Some points, one per row:
[ 28  63  11  14 -37 -11 -34 -15  13  35 -41  26  14  -5 -18 -17]
[-25 -54  -2  28  41   9 -27   9 -19 -42  24 -22  -2  30  28 -14]
[-30  -6 -14  23  -1  40 -20   0 -29 -15  37  25   2   4  18 -23]
[  7 -48  -2  10  10  -1   7  -4  -3 -20  17 -16  22   8 -11  12]
[ -8 -53  28  -2  29 -61  29   1 -22 -30 -14 -44 -20   2  13  41]
[  4   6 -11   3  59 -19 -28  15 -14   5  15 -47 -19  36  -5 -25]
[  56  127  -10   10 -106  127   -2   93  113   73  -46   10  -99 -114   -7  -64]
[  8 -53 -15   2   3 -24  -4   7  -4 -22   7 -17  15  18 -25   5]
[ -8 -88  24  15  18 -39  49   8 -19 -47   9 -38 -21  -9  -3  42]
[ -2  64  18  12 -29  83  14  -7  -3  36  23  36  -1 -26  30  -3]
[-12  29 -22   1  82 -22 -15   0 -20  -3   9 -47   4  56   8 -17]
[ 12 -56  12  25  55   3   1  -3  -9 -27  10 -30 -25   2  34  14]
[ 20 -31 -14 -16   9 -49 -20  -2  -7 -19  -9 -27  19  24 -14  -2]
[ 11  47  12   8 -21  29  -1 -20   0  27   0  26  20 -11  13  -5]
[ 16 -31 -14 -25   6 -55 -26   2   4  -9 -13 -14  28  15 -13 -17]
[ -5  20 -24  -6  57 -48 -16   8 -14 -13   0 -34  10  51 -11 -14]
[ 34  43  48  25 -63  59 -32 -41  20  95  79  37  77 -25  -3 -47]
[ 18 -17  -8 -17  18 -60 -13  -5   2 -10 -25 -34  30  20 -11  -6]
[-14  48  14   2  14  30  28 -15   3  20  20 -13  58  -1  26  30]
[ -4   8   3  -6   2  -3   3 -16  -2   6  -2  18  36   0   7   4]
[ 10 -14 -12  -4  38 -29 -15  -6  -5  -9  -9 -33  12  28   2 -10]
[-18   1   2  39 -45  82  22  25  14  26   8  21 -43 -22 -18 -22]
[  8  65  20  20 -29  62   6 -18  -6  42  16  46  19 -23  22 -11]
[-18  57 -68 -35  -1   4   8 -33  48 -17 -86 127  26  -3 -18  48]
[ -9  31  23  -7  -1  68  15  21   8  11  -2 -28 -41  -1  24  -3]
[  6 -14 -13   2  47 -18 -15  -6  -9 -11  -3 -35   4  33   8  -9]
[-13   9  -1  -7  -6  51  -5   8 -10  -6  12  -8 -19  -3  15 -14]
[-24  -7   1 -20 -30  17   3  36  16  -1  -2 -34 -21  14 -12  14]
[-18  17  -9   8  -8  77   2  11 -14  -2  29  15 -31 -23  29 -13]
[  5 -26  11  -9  14 -58   5  -3 -14 -21 -22 -29   6   8  -2  15]
[ 14 -18  -7  -5   6 -50 -26 -28   0   7  -7  41  40 -18  -8 -25]
[ 15   4 -21  -1  44 -63 -25  -2  -9  -8 -11 -40  17  36 -18 -11]
Here are 39 more points, each followed by its number:
[ 36  17  -5   2   3 -53 -21 -23   2   8 -37 -20  23  12 -23  -2] 0
[  16  127  -23   22  -20  127   46  -15  -66   23   80  127 -127 -127  106    1] 1
[ -14   74   11   13  -15  121   68   -7  -70    9   54   83 -119 -124   89   35] 2
[ -45   57   52  -48 -103    6  127    2   60   58    4 -127 -109   65  -10  120] 3
[ -6 -14  -9  -4   9 -25 -13   3 -10 -19  -8 -19  21  20  -5  -9] 4
[ 12  45   8 -10 -41  14  -5  16  30  27 -29 -12  -4 -11 -14  -1] 5
[  4   2  -8   6  17 -12  -5  -8 -10  -9  -2   7   6  14   5  -1] 6
[ 13 -38 -16  -6  12 -29 -19   1  -5 -23   3 -15  19  24 -13   0] 7
[  2  19  -2   0 -41  40 -23   9  -2  15  18  24 -10 -19   3 -21] 8
[  7 -32 -14  -6  16 -56  -6   8  -7 -20 -16 -33  18  23 -18   6] 9
[-15 -39   5 -12  13 -64 -24 -29   8   5 -11  78  56 -22   2 -30] 10
[  9  64  12  -9 -60  39   1  28  41  37 -31  -9 -17 -20 -15   2] 11
[  9 -16  -5 -13  14 -45  -9 -14  -7 -15 -14 -13  31  17  -8   1] 12
[  4 -17 -16   1  29 -40 -11  -3  -9 -25 -12  -7   1  26  -4   2] 13
[ -3   4   0   8 -36  46 -28   8  -7  18  23  13  -8 -13  -3 -18] 14
[ 16  20 -10  -8   8 -41 -17 -10   3   0 -30  -1  21  21 -15  -5] 15
[  2 -42  13  -9  28 -63  17   2 -20 -32 -18 -43  -1  13   5  27] 16
[-13  44  16   5   6  26  28 -15   5  24  19  -9  64  -3  20  33] 17
[ -7 -41  15  -7  15 -63  19  -1 -25 -29  -5 -42 -17  10   1  38] 18
[-10  37 -29  -3  72 -47 -20  14 -15  -9   7 -36   6  61 -11 -22] 19
[  2 -29 -13  -7   6 -43  -8  14  -4 -16 -10 -26  16  20 -15   3] 20
[  8 -16  -6 -12 -13 -17 -22 -28  -4   3  13  38  44  -6  -1 -15] 21
[ -8 -80  18   8 -26 -21  22   9 -30 -31  19 -20 -24 -23 -28  11] 22
[  0  62  25  21 -24  74  13  -8   4  45   9  27  13 -22  21  -6] 23
[  6 -10  -3 -10   4 -45 -16  -8   4  -1 -12 -22  39  11 -17   9] 24
[  7  30   2   5 -16  15  -9  10  -5   5 -12   8   0  -3   1 -15] 25
[   6  127   50 -108 -127  -55  -94    2  127   72 -127   42  -10  -36  -60  -11] 26
[  6 -41  -5 115 125 111   3 -83   0  55 -17  17 -90  10  88 -61] 27
[ -1  10 -18  -8  43 -46 -14  18 -15 -11   4 -47   5  39 -13 -10] 28
[  1  -6  19   7  13   7  20  -2   7  10  -8 -43 -41  20   5  11] 29
[  4 -26 -11  -6  20 -48  -7   7 -15 -29 -10 -32   6  26 -11   7] 30
[-12  18  14  13   8  26  20  -7  12  21   3  -7  25   4  15  16] 31
[-44  30  34  10  47 -13  47 -28 -23 -19  74 -25 115 -11  37 104] 32
[-14 -23  -7  -6  -8 -19 -28 -22   0   3   9  61  53  -7  -2 -24] 33
[ -7 -64  17   2  21 -55  38   4 -18 -40  -6 -44  -9   3  -3  39] 34
[  8 -26   3   5  24 -28 -10   7  -5  -3  -3 -34  -5  23 -14   0] 35
[-115 -107  121  -13   -8 -127  127    5  -96  -22  -12  -45  -92  -96   48  127] 36
[-16  57  19   3   7  32  35 -17   4  26  26  -9  75  -6  26  41] 37
[ -8  -1 -15   4 -10  46  -6   7 -19 -12  31  16 -17 -15  15 -10] 38
Which two of these numbered points are nearest to each point below, ignoring the 3 directions in which the first points spread most? Their numbers follow each, nearest first.
[ -2   9  -9  -6  39 -18 -11  17  -6  -8  -2 -46 -12  35  -1 -11] > 28 15
[ 14 -85  47  20  52 -54   5   1 -31 -67  16 -32 -54 -25  47  44] > 16 18
[ -73 -127    4  -38   46 -118  -42  -40   41   11   -7  127   85  -95   21  -72] > 10 33
[-84 -97 -56  56 -21 -24   5 127 -14   3  30  22 -37 -25 -22  37] > 33 10
[  5  47  28  16 -16  41  16  -4  15  34  -8   8   6   1  16   3] > 23 31
[-29 -41 -25   9 -19 -24  -3  50   2   0   5 -16  -3   2 -20  22] > 20 9
[  32   74   36    2 -112   91   -9  -75   26   89   79   50  121  -37   28  -48] > 24 12
[  1 -37 -15  -5  12 -50  -2  17  -9 -24 -12 -35  13  26 -18  11] > 20 9
[-18  16 -15   7 -17  74  -1  10 -25  -8  40  27 -31 -28  27 -14] > 38 8
[-12  25 -23  17 127  -1 -32 -29 -39  -7  33 -51 -15  73  29 -34] > 19 28
[ -41  127  -85  -22   82 -127  -52  119  -12   13   42  -91   30  117  -71  -69] > 19 28
[ 14 -25   9   3  40 -51 -21   6  -7   0   0 -38   8  32 -25  -4] > 35 15
[ -1   2   1  -6 -11  -4   8   7  12   3 -12 -26 -10  15  -8  11] > 5 11
[ 12 -19  -7 -13 -19 -15 -27 -29  -2   4  17  39  43  -8  -1 -18] > 21 8
[ -2 -70  19  11  23 -39  32   7 -15 -35   5 -39 -15   2  -7  30] > 34 16
[-19 -82  -5  22 -16   2  43  18 -13 -27  27 -26   5   8 -50  17] > 22 34
[-12  -4  23   7  14   9  25  -2  11   9 -16 -38 -37  22  11  14] > 29 23
[  68 -127   69   59  116   18  -39   48    4 -127   36  -15  -84  -73  117   29] > 10 21
[ 16 -27 -22 -15 -31  -4 -62  -5  -3   2  28  35  29   0 -16 -36] > 14 8
[ 38  67  10   3 -32 -31 -31 -17  19  36 -54  18  18  -1 -25 -11] > 0 15
